(in the rows, 128 means zero)
Named turns come first, each shown by rows before and after it. Which turns, in which order, take the first row of each pair that follows to the second? Write the first one first, as in the answered first pair.
turn E:
127 113 149 112 132 114 132 132 130 125 136 150 130 114 120 133 148 146
 139 138 -> 113 132 123 114 120 135 118 117 146 115 128 139 113 144 100 127 134 128
 137 139
147 101 144 133 160 112 167 159 104 147 126 109 143 103 146 150 132 137
 124 129 -> 131 103 112 85 108 132 134 166 121 120 129 128 104 139 107 108 161 128
 118 103
133 113 137 118 120 124 118 134 129 140 136 141 139 124 146 126 134 141
 143 130 -> 124 125 117 118 109 139 108 125 142 135 130 137 127 146 132 121 125 128
 143 131
104 119 145 124 166 96 149 142 121 103 153 160 93 96 107 144 151 125 108
 122 -> 90 135 117 123 149 120 131 130 139 94 145 149 73 127 84 137 138 108 107
 121
turn N:
152 109 156 106 107 126 109 135 126 174 125 119 118 147 160 91 110 132
 133 127 -> 130 135 128 123 115 144 105 116 144 163 114 104 103 166 137 100 86 112
 131 136
158 124 149 144 140 118 137 133 105 142 128 110 151 120 161 129 116 136
 138 137 -> 165 124 141 133 121 131 124 129 110 142 125 104 144 138 164 114 112 131
 140 135
130 107 147 128 131 119 143 160 102 142 142 162 107 102 114 146 130 134
 112 137 -> 148 102 142 108 104 135 124 158 104 146 143 159 102 122 122 121 133 130
 115 131
turn K:
114 159 109 154 141 146 116 88 140 117 127 90 135 131 121 130 90 104 146
 138 -> 86 151 117 153 161 123 134 105 137 99 134 115 130 101 95 147 114 116 139
 129
100 127 151 136 170 105 174 144 129 92 115 156 119 95 85 175 135 150 127
 111 -> 133 100 164 86 123 106 154 164 119 98 126 173 118 104 106 130 170 162
 131 92
95 118 101 152 130 113 136 159 145 109 146 107 153 129 130 141 118 126
 133 119 -> 97 109 107 139 122 107 135 167 143 105 149 117 151 124 131 135 131 132
 133 112
109 78 140 109 120 143 108 130 135 145 137 150 119 135 103 80 182 142
 120 128 -> 129 88 130 114 109 165 95 111 137 159 130 125 125 161 124 74 159 130 126
 142
turn W:
122 138 107 172 149 157 147 144 148 94 136 110 129 147 102 155 100 145
 134 169 -> 152 127 102 134 100 174 118 145 148 100 137 108 120 180 118 110 113 142
 137 157
132 116 153 104 116 112 110 149 122 102 144 148 115 111 136 127 158 149
 111 129 -> 137 125 164 143 148 110 127 134 117 119 136 126 136 102 159 154 127 147
 118 150
112 106 167 124 128 110 140 175 123 147 147 152 130 134 132 133 151 166
 125 112 -> 129 109 172 142 138 114 143 161 119 165 142 129 146 139 160 139 127 161
 131 129
Pairs:
(two turns a pair)
142 123 101 99 92 146 84 132 152 124 123 120 111 175 139 90 132 118 130
 127 -> 88 111 120 116 147 98 127 158 145 95 133 161 110 109 95 136 164 142 116
 113 -> W then K
140 118 155 88 116 109 134 148 124 124 115 136 132 114 142 112 182 140
 127 106 -> 133 147 143 153 161 122 150 113 131 142 97 90 151 121 154 154 123 122
 133 143 -> E then E
119 136 119 109 102 146 116 113 133 120 123 121 121 155 116 112 123 128
 128 119 -> 99 145 115 128 125 141 129 111 135 113 121 122 121 144 100 134 115 126
 125 124 -> K then K
116 154 85 124 86 167 108 110 137 98 112 109 92 188 105 102 124 105 115
 137 -> 166 124 161 165 149 118 158 121 89 147 122 102 163 114 191 141 119 140
 127 161 -> E then N
104 152 112 165 140 143 124 105 143 135 112 95 120 149 118 150 98 122
 147 153 -> 159 103 157 108 101 123 117 139 112 152 133 123 138 130 165 104 153 154
 152 129 -> E then N
135 112 143 140 124 128 118 118 112 144 137 118 148 138 148 149 130 124
 106 148 -> 128 106 137 113 102 131 107 129 116 130 143 136 134 146 129 128 150 126
 100 134 -> K then W
91 124 135 133 176 145 151 125 113 152 138 117 176 100 206 158 121 121
 141 138 -> 110 126 104 85 108 183 106 119 128 147 136 113 146 159 204 102 130 105
 146 125 -> W then K
141 150 118 131 109 165 98 102 153 144 115 126 144 165 122 108 98 117
 145 141 -> 133 123 167 143 159 110 141 130 125 145 131 156 172 92 131 142 127 152
 141 134 -> K then E
145 97 134 92 100 118 134 145 122 128 131 136 138 120 145 107 153 135
 139 103 -> 102 138 89 128 117 144 129 114 152 110 113 113 118 148 103 131 112 107
 135 116 -> N then N
134 106 149 120 155 123 138 139 117 120 139 108 128 103 145 100 139 142
 144 135 -> 105 128 114 121 144 145 123 127 137 101 131 104 102 130 107 98 128 125
 141 133 -> E then N
120 106 162 144 175 115 144 134 115 129 121 109 140 132 126 143 121 113
 122 127 -> 148 93 168 114 141 121 127 140 110 139 125 114 141 147 145 110 137 118
 124 118 -> K then W
151 127 133 151 111 142 117 117 131 113 129 112 138 123 147 134 124 126
 116 173 -> 145 121 127 127 90 143 107 128 136 101 134 129 124 129 130 116 144 130
 112 156 -> K then W
121 149 115 131 125 142 120 118 131 133 116 119 110 160 121 126 103 103
 130 131 -> 121 136 145 149 160 112 149 130 113 139 120 128 132 119 133 151 111 119
 131 136 -> W then E
152 107 176 145 151 112 131 157 114 156 127 126 151 106 148 128 142 137
 140 126 -> 161 128 146 152 133 147 110 129 129 163 115 92 145 151 155 117 109 114
 148 140 -> N then K
159 117 143 109 139 146 130 145 144 155 132 141 151 112 144 81 118 149
 133 115 -> 150 137 124 133 149 162 127 124 155 156 121 120 150 130 140 94 88 130
 135 131 -> K then N
143 116 120 103 108 141 104 136 137 133 123 131 116 165 131 108 134 125
 142 117 -> 115 138 107 146 146 138 122 119 147 129 114 117 118 157 113 146 106 112
 138 134 -> K then K
129 159 131 138 138 138 133 137 130 134 133 105 138 115 127 116 94 154
 145 114 -> 132 150 133 111 119 136 127 148 130 127 137 120 128 118 120 97 116 159
 142 99 -> N then W
130 120 120 124 134 171 136 154 121 94 142 155 154 127 120 126 120 110
 107 131 -> 126 120 121 130 141 170 141 152 120 95 141 154 157 124 120 131 119 113
 106 132 -> E then K
104 120 107 123 103 149 80 104 177 133 121 141 131 168 115 112 116 142
 125 132 -> 127 86 157 114 118 110 104 135 149 146 139 166 158 117 147 114 151 173
 125 121 -> E then E
164 121 165 105 148 142 126 120 140 140 101 100 155 123 192 103 122 124
 149 126 -> 152 140 136 111 140 162 113 104 157 131 91 87 141 150 172 104 104 107
 146 130 -> E then K
100 124 133 140 155 111 143 135 128 107 126 133 127 102 107 152 136 136
 124 131 -> 146 116 150 138 145 116 137 128 113 136 125 114 152 110 160 139 124 139
 135 142 -> K then W
126 110 131 111 138 123 132 149 111 115 128 144 137 69 125 155 112 128
 112 129 -> 136 108 136 113 136 122 131 145 109 122 129 139 141 71 138 151 109 130
 114 133 -> N then W
123 142 106 136 154 130 105 109 144 128 105 101 142 180 132 123 85 118
 134 137 -> 84 123 125 125 176 92 130 142 138 100 119 148 134 132 92 140 127 140 122
 116 -> K then K
105 145 115 132 121 104 115 110 121 123 145 128 102 131 108 129 111 140
 116 105 -> 114 142 114 121 108 109 106 111 122 125 146 126 102 142 115 116 113 139
 117 103 -> W then W
106 117 131 144 138 129 133 132 124 127 135 132 137 106 130 141 133 140
 133 131 -> 129 109 134 123 113 135 118 135 120 132 136 132 139 118 148 118 140 142
 137 125 -> K then K
125 117 121 154 159 111 141 132 135 110 126 141 149 97 111 156 123 126
 119 136 -> 171 102 124 108 102 129 112 140 131 121 132 142 147 125 141 105 143 126
 126 121 -> N then N
124 82 121 98 151 99 108 157 126 119 121 133 145 120 159 133 138 157 147
 134 -> 130 103 96 106 135 128 91 134 141 125 109 105 136 159 163 123 106 136
 150 146 -> N then K
124 126 116 97 120 108 144 114 118 120 122 142 132 129 119 113 120 139
 116 124 -> 132 132 110 105 116 117 138 103 120 125 117 127 134 140 129 113 105 134
 120 133 -> K then K
142 139 120 137 116 139 120 112 125 145 128 116 132 143 146 131 116 131
 134 139 -> 129 132 136 148 140 118 138 120 119 141 132 129 138 115 141 149 123 141
 129 139 -> K then N
124 164 130 162 151 129 155 104 148 132 122 101 142 132 101 149 109 113
 140 149 -> 100 162 122 146 146 122 155 117 153 112 127 123 124 124 71 147 131 117
 134 133 -> W then W
153 125 129 108 119 148 119 123 117 117 110 149 150 154 156 142 132 126
 127 129 -> 137 139 119 124 130 151 123 113 124 113 104 139 145 159 145 154 114 118
 125 138 -> E then N
96 127 110 131 122 153 135 104 80 185 127 97 124 144 120 94 110 120 136
 134 -> 90 109 136 128 143 122 157 125 67 181 139 123 134 107 117 106 134 141
 131 125 -> K then E
130 117 131 111 149 114 150 163 126 105 121 151 136 126 115 155 141 135
 115 112 -> 148 139 113 133 146 142 140 132 134 123 108 111 144 158 138 157 98 114
 124 136 -> E then W
94 116 112 132 134 110 129 141 138 112 140 127 120 101 90 142 134 143
 111 118 -> 102 135 92 139 124 135 113 118 150 121 132 102 116 132 98 138 105 125
 116 131 -> K then E
164 128 148 134 126 137 129 126 124 143 132 111 150 127 154 124 130 129
 132 137 -> 149 145 128 148 131 148 128 113 135 135 124 100 140 142 136 133 110 117
 132 142 -> N then N
165 150 177 129 115 81 124 126 85 148 146 129 118 140 166 132 144 143
 101 139 -> 158 167 169 157 133 89 130 110 93 151 138 110 121 146 163 153 116 132
 103 154 -> K then K
142 139 122 136 122 136 115 120 133 139 125 132 142 130 157 118 113 125
 139 145 -> 141 139 114 130 114 142 110 121 136 136 125 136 136 137 149 112 118 124
 138 143 -> E then N
114 153 121 131 145 129 121 128 137 121 119 131 123 125 109 150 116 128
 128 123 -> 111 149 122 128 145 124 124 131 136 119 119 138 121 119 106 149 121 130
 129 121 -> K then E
136 108 106 124 108 105 97 144 136 129 133 132 108 162 107 99 172 136
 111 76 -> 167 111 111 134 105 119 90 129 130 153 128 108 126 177 146 96 150 128
 123 92 -> W then W
123 115 150 142 154 103 159 147 117 122 146 143 138 75 133 150 144 145
 130 129 -> 175 108 148 113 104 129 128 140 114 145 147 125 141 116 175 106 139 137
 140 128 -> K then K
150 138 105 150 117 144 126 126 121 111 107 110 139 148 133 124 113 118
 111 127 -> 128 133 117 159 143 119 146 140 116 101 113 129 139 116 115 143 128 130
 105 121 -> N then K
122 130 119 107 127 128 134 144 116 119 129 143 120 128 121 121 135 142
 123 110 -> 121 141 106 116 123 143 126 130 124 119 122 129 115 145 121 121 119 131
 126 118 -> K then N
96 150 98 151 130 138 119 121 134 124 124 116 108 142 100 134 114 112
 113 140 -> 105 117 137 128 134 103 134 154 110 123 141 151 119 98 110 129 158 142
 111 121 -> N then K
122 139 146 159 154 113 152 126 113 139 121 127 151 107 141 156 123 135
 128 141 -> 155 127 153 136 126 122 139 130 105 153 123 124 156 120 168 128 130 138
 133 138 -> N then K
132 145 107 187 138 130 129 149 136 114 121 134 138 152 119 139 94 107
 112 128 -> 128 119 124 154 125 109 133 177 127 101 135 170 134 130 108 124 138 127
 104 103 -> K then K
117 127 123 117 132 147 124 129 139 113 120 133 127 144 95 129 132 128
 122 118 -> 122 118 135 108 130 139 128 139 132 115 124 140 131 133 101 125 144 137
 120 113 -> N then K
136 135 124 149 131 129 102 119 105 154 147 142 126 110 133 138 89 119
 142 135 -> 118 135 108 133 115 132 92 125 115 137 148 155 106 120 105 126 103 116
 138 120 -> W then N
137 145 106 104 108 153 80 103 133 116 113 135 117 150 129 101 153 101
 143 139 -> 124 138 141 151 177 111 126 111 114 126 119 139 151 88 141 155 145 120
 142 153 -> N then E
107 130 128 141 147 128 148 136 141 149 131 145 136 112 135 118 131 146
 146 123 -> 119 134 116 132 124 147 131 128 148 157 125 132 130 142 143 98 124 137
 150 127 -> W then N
101 166 123 175 164 133 129 139 144 104 110 125 133 135 100 137 119 119
 95 130 -> 95 157 127 159 156 123 129 151 143 94 116 142 126 124 91 130 137 127 93
 119 -> K then E
